In the rows, 128 means zero.
The rows of Y fall into several groups, which share some directions, and each row is roughly a mix of its group's hidden directions, except some rows that fit no group.
Y, 146 rows:
[[ 98 110 139 153 130 132 143 196 108 145 154]
 [139 157 131 141 162 101 126 116 180 102 167]
 [130  88 153 141  97 122 142  76 101  97 116]
 [109 170 136 169 121 146 140 158 143  95 167]
 [136 165  77 152 148 130 124 124 147 163 166]
 [ 95 163 123  81 106 117 103 137 143 173 129]
 [129  99 113 165 123 152 150 109 176  96 159]
 [150 157 171 128 124 129 122 154  75 142  94]
 [ 85 142 127 140 137 163  92 138  95 172 115]
 [181 103 125 129 139 101 118 140 181 143 105]
 [161 122  87 136 121  87 112 104 149  84 143]
 [ 90  65 128 123  85 131 120 113 147 113 127]
 [105 142 151 103  85 142  97 117 122 150  77]
 [155 120 158 114 185 134 131 158 162 118 156]
 [134 113 163 102 145 143 114 120  72 137  85]
 [124 157 171 123 144 186 143 164 134 137 140]
 [149  76 128 162 146 126 153 102  96  98 113]
 [153 167 111  82 165 140 111 126 165 144 114]
 [ 64  94 124 147  98 153 143 105 124 131 115]
 [119 100 177 162 129 129 126 128 124 172  86]
 [144 169 111 164 104  96 144 134 165 122 164]
 [129 102 120 144  70 100 143 122 100  95 100]
 [173 146 135  82 136 110 124  90 168 126 116]
 [145 115 104 171 127 111 125 174  86 150 151]
 [ 74 110 138 150 109 138 100 125  99 165  98]
 [145  97 142 136 130 115 134 121  53 112 108]
 [ 75 159 127 129 106 128 113 137 122 183 106]
 [151 130 150 186 125  94  97  94 114 111 127]
 [148 154 155 172 141 138 172 159 150 109 147]
 [132 140  91 196 145 126  98 113 123 145 142]
 [132 160 135  66 129 131 140  86 135 153 104]
 [ 98  84 150  93 101 148 159 107 113 102 113]
 [119 170 124 158  88  80 135 133 163 130 142]
 [123 119 136  77 110 132 125  78 145 130  80]
 [130 162 168 102 115 120 115  93 133 114  75]
 [ 95 110 147 132 126 163 167 156  77 133 142]
 [ 77  70 113 110 118 158 132 117 134 122 147]
 [193 147 157 136 118  93 102 129 146 116 140]
 [131 124 143 162 101 131 162 161 112 156 179]
 [157 168 153 154 112  86 151 140 119  95 148]
 [ 99  62 108 128 130 149 120 146 103  95 125]
 [100 146 130  99 106 116  88 110 136 180  97]
 [178 153 136 144 125  67 125 126 158 120 120]
 [104 112 162 127 141 174 155 156  90 110 151]
 [139 155 156 107 149 104  92 124  97 147  79]
 [178 128 123  75 147 113 117  97 158 117 124]
 [163  73 110  99 157  88 117 126 132 134 123]
 [117  97  94  99 133  99 151  98 146 114 175]
 [116 118 150  62 149 163 134 115 115 120  98]
 [ 99 101 107 179  80 122 108 103 136 118 132]
 [126 109 176 132 103 135 103 133  96  93  85]
 [133 106 112 155 152 106  84 107 149  77 138]
 [173  94 157 144 166 149 159 114 122 104 115]
 [ 81  89 102 130 140 163 160 125 136 123 164]
 [139 166 107 145 128  82 112 138 184 129 141]
 [120 148 154 119 192 130 103 132 163 103 147]
 [111 139 130 147  99 130 160 183 120 159 165]
 [147 120 123 106  97 130 140  87 150  66 120]
 [111 112 146  93 107 152 116  87 118  99  81]
 [111 107  99 167  91  88 102 136 126 101 150]
 [133 136 139  75 114 112 153  85 143 129  83]
 [ 94 114  72 131 108 133 138 116 167 134 166]
 [118 146 131 142  80 104 110 141  91 120  76]
 [103 118  74 125  98  88 133 127 164 119 154]
 [127  80 154 112 152 165 132  90  99 111 110]
 [ 82 112 145 154 124 172 133 148  82 143 121]
 [120 116 166 129 115 123 122 203 117 143 146]
 [126  74 122 148 145 161 134 155  92 118 162]
 [189 158 141  96 140 113 135 158 155 121 141]
 [165 156 126 162 151  85 109 104 151 118 158]
 [105 115 120 122  69 121 141 184 123 147 122]
 [133 135 185 124 118 102 144 161  92 126  92]
 [125 155 146 115 124 141 110 161  80 168  91]
 [156 146 139 145 180 158 101 137  87 105 122]
 [165 122 127 125 138  97 129  55 140 119 122]
 [139 169 165 137 127 123 156 127  71 152 113]
 [129 107 125  79 145 171 148  83 153 135 123]
 [168 135 115 133 135  83 115 146 187 144 124]
 [130 107  86 113 110  68 102  97 132 132 118]
 [134 129 107 196 153 153 105 153 132 104 129]
 [156 127  98 135 107 135 128  98 160  71 153]
 [117 170 125  82 136 128 106 147 154 178 122]
 [ 96 111 140 179 107 161 128 147  96 100 147]
 [136 133 118  98 160 142 124 173 151 168 168]
 [123 119  90 105  94  97 151 125 182 138 147]
 [181 139 169 170 136 141  95 123 117 144 134]
 [121 174 147 152  96 132  96 127  98 144  85]
 [133 108  89  78 121 110 156 124 172 122 151]
 [101 112 132 163 135 177 135 125 155  82 150]
 [147 131 153 157  93 115 152  97  90  86 117]
 [ 92 164 124 131 130 132  94  70 106 131 108]
 [ 73  91 134 120  88 144 158 142 108 115 121]
 [161 161 128  69 163 161 128 134 137 124 131]
 [166 163 145 145 188 130 111 111 119 116 148]
 [104  86 112 105  92 149 138 118 157  91 157]
 [172 120 139 159  95  88 154 116 135  89 124]
 [169 156 154 158 151 118  95 120 101 121  89]
 [129 126 116 192 112  82  99 106 139 124 134]
 [131 148 116 125  88 130 146 181  96 170 130]
 [150  92 138 163 142 128 181 115 101  94 128]
 [ 93 104 135 189 111 122 144 160 100 125 138]
 [162 167 153  87  98 125 103 139 151 140  99]
 [133 129  91  80 104 102 126 114 173 139  98]
 [120 162  95 155 100 124 134 165 169 144 158]
 [138 136 140 112  96  68 121 101 162 154 112]
 [178 163 129 174 143 118  94 117 118 112 112]
 [190 122 123 153 176 139 115 123 152 128 147]
 [113  95 102 149 132 128 125  64 165 122 142]
 [ 91 130 117 131 100 142  96 107  92 135  75]
 [130 161 160  93  79 129 133 112 151 104 159]
 [138 167 173 128 139  90 112 124  95  95 106]
 [139 160 114 162 170 129 125 165 112 162 161]
 [153  99 133 136 123 121 132  86 131  61 113]
 [ 86 107 151 153 115 154  99 130  81 119 102]
 [114 136 162 111 136 160 123 123  60 135 102]
 [123 168 134  90 120 157 108  93 119 137  80]
 [123 179  91 158 110 131 127 162 145 131 166]
 [ 99  93 149 102 142 160 112 127  83 114  93]
 [ 93  85 113  94 118 140 139  76 145 124 113]
 [121 126 119 155 151 183 113 171 115 101 154]
 [173 150 123 130 125 136 145 149 139 194 143]
 [168 124 135  74 130  90 143  93 152 128 125]
 [192 149 148 140 138  82 117 113 121 115 145]
 [163 119 120 107 112 112 108  93 193 128 128]
 [150  95  95 156 137 108 142  96 157  92 157]
 [124 106 159 154  97 125  89  89 139 101  95]
 [178 145 111 142 182 104 122 102 124 126 154]
 [109 147 171 137 142 172 112 141  82 119 102]
 [108  85 124  86  89 118 144 101 139 102 102]
 [147 185 141 134 160 151 118 153 154 152 155]
 [ 83  96 133 169 111 154 114 136  82 129 121]
 [121 154 176 163 133 164 148 169 142 143 135]
 [103 160 152 121 150 183 143 168 123 141 145]
 [163 131 115 125 110  58 131  92 139 124 121]
 [ 94 123 104 182 111 147 105 153 116 138 166]
 [102 136 173 165 115 162 108 129 129 162  95]
 [140  85  97 143 112  97 125  92 107  84 131]
 [169 143 128  81 141  99 119 100 169 143 113]
 [141 119 187 100 136 133 182 124 125 151 120]
 [ 98 105 162  76 123 137 129 121 117 148  82]
 [133 173 165 170 114  99 117 144  91 133 113]
 [166 144 118  61 147 121 148 107 144 117 140]
 [160 118 122  84 143 118 125  68 143 118 100]
 [117  84 153 109 133 163 127 121  78 115  95]
 [ 83 151  98 176 104 148 112 124 106 148 140]
 [160 139 137 125 184 159 143 140  90 142 156]]
Here is one row of each group, with its name. Which group are the others in?
[131 123 101 181 121 118 136 147 124  75 162] => Q
[141 161 116 115 152  86  96  83 153 151 121] => L
[120 146 143 134 127 115 151 176  62 126 125] => W
[119  92 129 137 148 165  82  92 112 103 104] => C

[144 107 138 150 123 150 179 132 136  95 179] => L
[181 134 126  93 176 118 121 132 162 147 133] => C
[139 122 126 167 124 198 137 139 153 154 132] => L
[108 130  84 147 110 120 132 151 186 122 160] => L
[120 113 126  83 114 104 144  85 163 155  96] => C
[ 96 124 146 129 155 173 136 157  97 170 108] => Q
[ 85 131 116  95 121 181 133 152 154 151 111] => W
[ 98  87 103 110 140 174 120 163 151 150 131] => L
[140 155 103 152 117  86 129 134 186 121 154] => L
[169 166 129 123 171  98 135 144 136 172 127] => C
[107  71 135 108 136 152 122  97 101 101 100] => L
[184 125  93 119 155  85 135 105 126 135 147] => W
[ 72 121  90 183 128 118 133 126 126 136 145] => W
[114 118  98 107 114 138 117  66  91 110 106] => Q
